(in the rows, 128 means zero)
The rows of D fall into 3 groups, which share some directions, and each row is roughly a mix of its group's hidden directions.
D, 116 rows:
[[ 84 128 170 117 168 141 120  97 104 157 136]
 [ 85  89 150 129 136 144 103 167 139 107 162]
 [150  88 109 126 134 126  98  69 132  93 124]
 [101 169  91 110 142  79 116 110 129 123 158]
 [171 131 142 140  84 154 143 152 174 111 136]
 [153  91 162 148 105 149 122 114  86  93 146]
 [121 135 135 123 105  92 128 103 196 156 131]
 [149 133 111  81 123 169  84 128 122 124 165]
 [141 116 176 155 106 147 122 105  93 114 172]
 [114 164 115 140 118 111 166 128 146 142  65]
 [107 141 107 116 111 132 142 169 192 128 103]
 [163 118  99 103 134 163 110 100 112 111  79]
 [105 123 140 133  76 145 119 170 169 151 147]
 [116 145  92 106 160  85 136 150 167 117 156]
 [ 84 115 181 139 126 156 141 156 130 126 164]
 [130 139 136 134 130 165 155 180 171 130  94]
 [129 150  75 103 123 104 126 104 117  87  94]
 [ 70 159 129 131 147  79 132 141 143 119 151]
 [120 129 179 158 121 157 141 157 130 118  78]
 [104 152 124 122 184  85 137 111 154 101 138]
 [ 96 134 139  99 135 135  98 155 154 101 181]
 [181 103 120 168  95 145 139 154 129 124 100]
 [136 163 102 130 178 111 150 134 137 170  97]
 [128 162  70  98 114 114 148 116 137 139  88]
 [154 147 157 130 113 137 186 137 172 148 115]
 [126 177  86 112 137  93 116  92 151 127 150]
 [123 140  78 110 135  94 106  94 108  85 134]
 [131 125 195 124 156 159  98 113 124 148 144]
 [ 77 126 174 152 139 125 143 123 125 128 176]
 [101 121 139 130 134  93 144 112 160  65 147]
 [129 127 118 111  99 158 141 115 150 195 152]
 [173 136 109 118 111 129 129  66 112 109 102]
 [170 132  98 115 111 107 145 107  83 127  86]
 [135 149  82 103 145  93 144  94 129  99  95]
 [110 170 172 156 141 102 159 142 155 129 105]
 [143 127  97 124 154 125  74  89 152 135 161]
 [107 149  97  92 148 108 140  90 135 178 132]
 [143 159  98 113 107 140 158 162  87 123  91]
 [137 121 167 139 120 190 111 150 166 143 123]
 [ 93  95 125 137 127 147  80 129 144 127 181]
 [144 138 101 147 144 103 104 109 157  65 133]
 [ 85 151 112  87 139  78 120 142 134 157 121]
 [105 144 189 129 154 111 160 166 140 129 126]
 [130  88 136 145 130 168  95 125  88 102 162]
 [ 77 111 145 181 134  99 147 136 144 151 124]
 [182 118  92 146 103 110 137 144 106 136  88]
 [ 98 139  67  79 129 105 125 134 114 135 118]
 [167  98 104 119  99 142 108  99  83 110 110]
 [ 97 137  99 103 175 109 110 123 165 118 162]
 [151 116 115  98 145 142 131 149 101 117  61]
 [113 164 194 126 104 141 134 128 121 134 164]
 [114 120 176 160 118 170 109 149  98 127  99]
 [ 65 132 114  98 153 126 103 114 135 116 166]
 [173 141 172 128 131 111 153  96 106 148  96]
 [ 90 140 105 128 122  89 171 145 124 170 106]
 [170 137 139 134  96 166 125 126 186 111 136]
 [ 91 102 170 140 123 156 116 129  78 149 141]
 [109 108 153 150 147 152  93 114 167 142 174]
 [144 117 200 157 147 122 141 142 126  99 135]
 [116 102 175 112 132 161 117 181 123 105 142]
 [127 128 113 118 136  75 154 122  83  89 105]
 [165 120 183 146 100 163 139 134 121 161 120]
 [140 171  90 128 131  85 135  82 116 117 110]
 [120 141 106 114 121 112 130 164 158 190 101]
 [152 104 149 181  89 138 112 139 114 122 166]
 [104 108  81 121  95  84 116 122 111 106 157]
 [ 79 155  95 112 126  91 156 147 151 141 108]
 [176 120 116  99 137 127 103  99 104 106 173]
 [101 101 163 123 129 165  92 140 108  97 162]
 [111 154 156 130 109 152 135 141 198 140 138]
 [106 104  94  94 108 117 115 183 121 128  97]
 [181 154 123 118 131 113 156 117 144 130  72]
 [155 117 168 146  99 162 107 122 138 160 169]
 [173 115 145 167 100 149 145 157 149  98 108]
 [118 130 137 136 131 156 106 129 191 156 170]
 [166 133  91 120  94 101 136 103  92 151 101]
 [ 62 125 129 134 135 108 115 153 115  82 116]
 [ 88 128 145 157 117 122 157 154 114 137  70]
 [124 106 148 185 128 101 156 113 100 126  91]
 [ 69 129  99  96 127 107 128 164 123 146 152]
 [105 140  75 133 122  93 140 102 132 177 136]
 [151 136 103 117 111  97 155 135  87 157  81]
 [154 123  71  92 156 126  93 141 145 131 109]
 [165 140 131 142 114  93 138  67 105 149 135]
 [141 124  94 144  70 117 143 166 128  92 131]
 [ 80 109  87  98 121 143  97 144  93 117 127]
 [172 147 170 115 142 153 101 120 139 111 171]
 [173 131 104 131  93 130 150 108 123 178 100]
 [100 161 120 133 164 141 154 174 171 128 121]
 [115 160  71  93 123  93 134 114  99 141 124]
 [133 120  91 149 134  70 147  84 112 116 123]
 [190 103 171 119 133 155 130 131 110 108 142]
 [ 95 115 116 128 164 124  92 144 124  67 133]
 [172 147 108 127 120 111 162 100 139 154  81]
 [149 136 109 156 137  77 155  80 141 112 110]
 [108 115 159 148 137 136  92 136 138 112 194]
 [168 148 142 115  84 151 166 131 149 143  96]
 [161 113  93 122 126 135 121  93 172 156 166]
 [129 102 181 152 117 183 130 124 121 155 127]
 [107 171 132 108 160  99 169 147 119  97 108]
 [151  67 103 142 124 127 130 133 149  90  96]
 [135 163 142 145 132 186 147 130 174 107 129]
 [147 150 111  95 157 130 144 122  90 102  77]
 [147  96  75 138 136 109 103  95  89 135 135]
 [164 112  87 162 111 115 138 147 114  99  86]
 [162 131 108 113 145 110 111  89 145 121 186]
 [ 97 122 138 141 188 112 129 113 150 153 167]
 [117 164 123 133 165  94 148  84 112  99 155]
 [122  88 120 111 109 173 103 150  87 107 106]
 [103 105  97 156 168 126 110 138 173 146 155]
 [107  91 129 147 162  75 136 121 130  91 151]
 [150 122 131 140 167 128  76 113 133  76 114]
 [111 137 108 134 111 114 171 140 119 146  62]
 [108 123 133 128  99 127 163 126  70 160  94]
 [141  52 113 148 113 121 113 143 109 107 127]
 [144 127 129 126 111 130  65 130 132 112 185]]

Here is one row from each group, named. Which group is each of the other rows in?
[ 84 142 119 135 144  87 123 137 156 164 168] -> <68>
[174 103 152 117 123 183 110 132 147 140 155] -> <62>
[114 145 143 129 145 121 116  57 122 164 149] -> <120>

[ 92 105 142 122 103 159  86 162 119 136 166] -> <68>
[ 92 140 143 144 118 141 155 162 165 166  94] -> <62>
[151  94 177 168 137 133 147 129 142  93 106] -> <62>
[102 115  99 111 118 114 126 137  55 122 110] -> <62>
[118 100 107 125 110 142 137 163  77 132  81] -> <120>
[186 156 103 110 132 112 138  81 141 113 123] -> <62>
[110 110 140 122 117 187  75 149 112 121 136] -> <62>
[125  72 120 122 102 159  74 133 121 128 141] -> <68>
[103 141 151  85 145 120 129 177 144  99 159] -> <62>
[147 148 102 116 137  88 131  92  77 156 120] -> <68>
[121 136 107 128 187  95  98 107 154 109 152] -> <120>
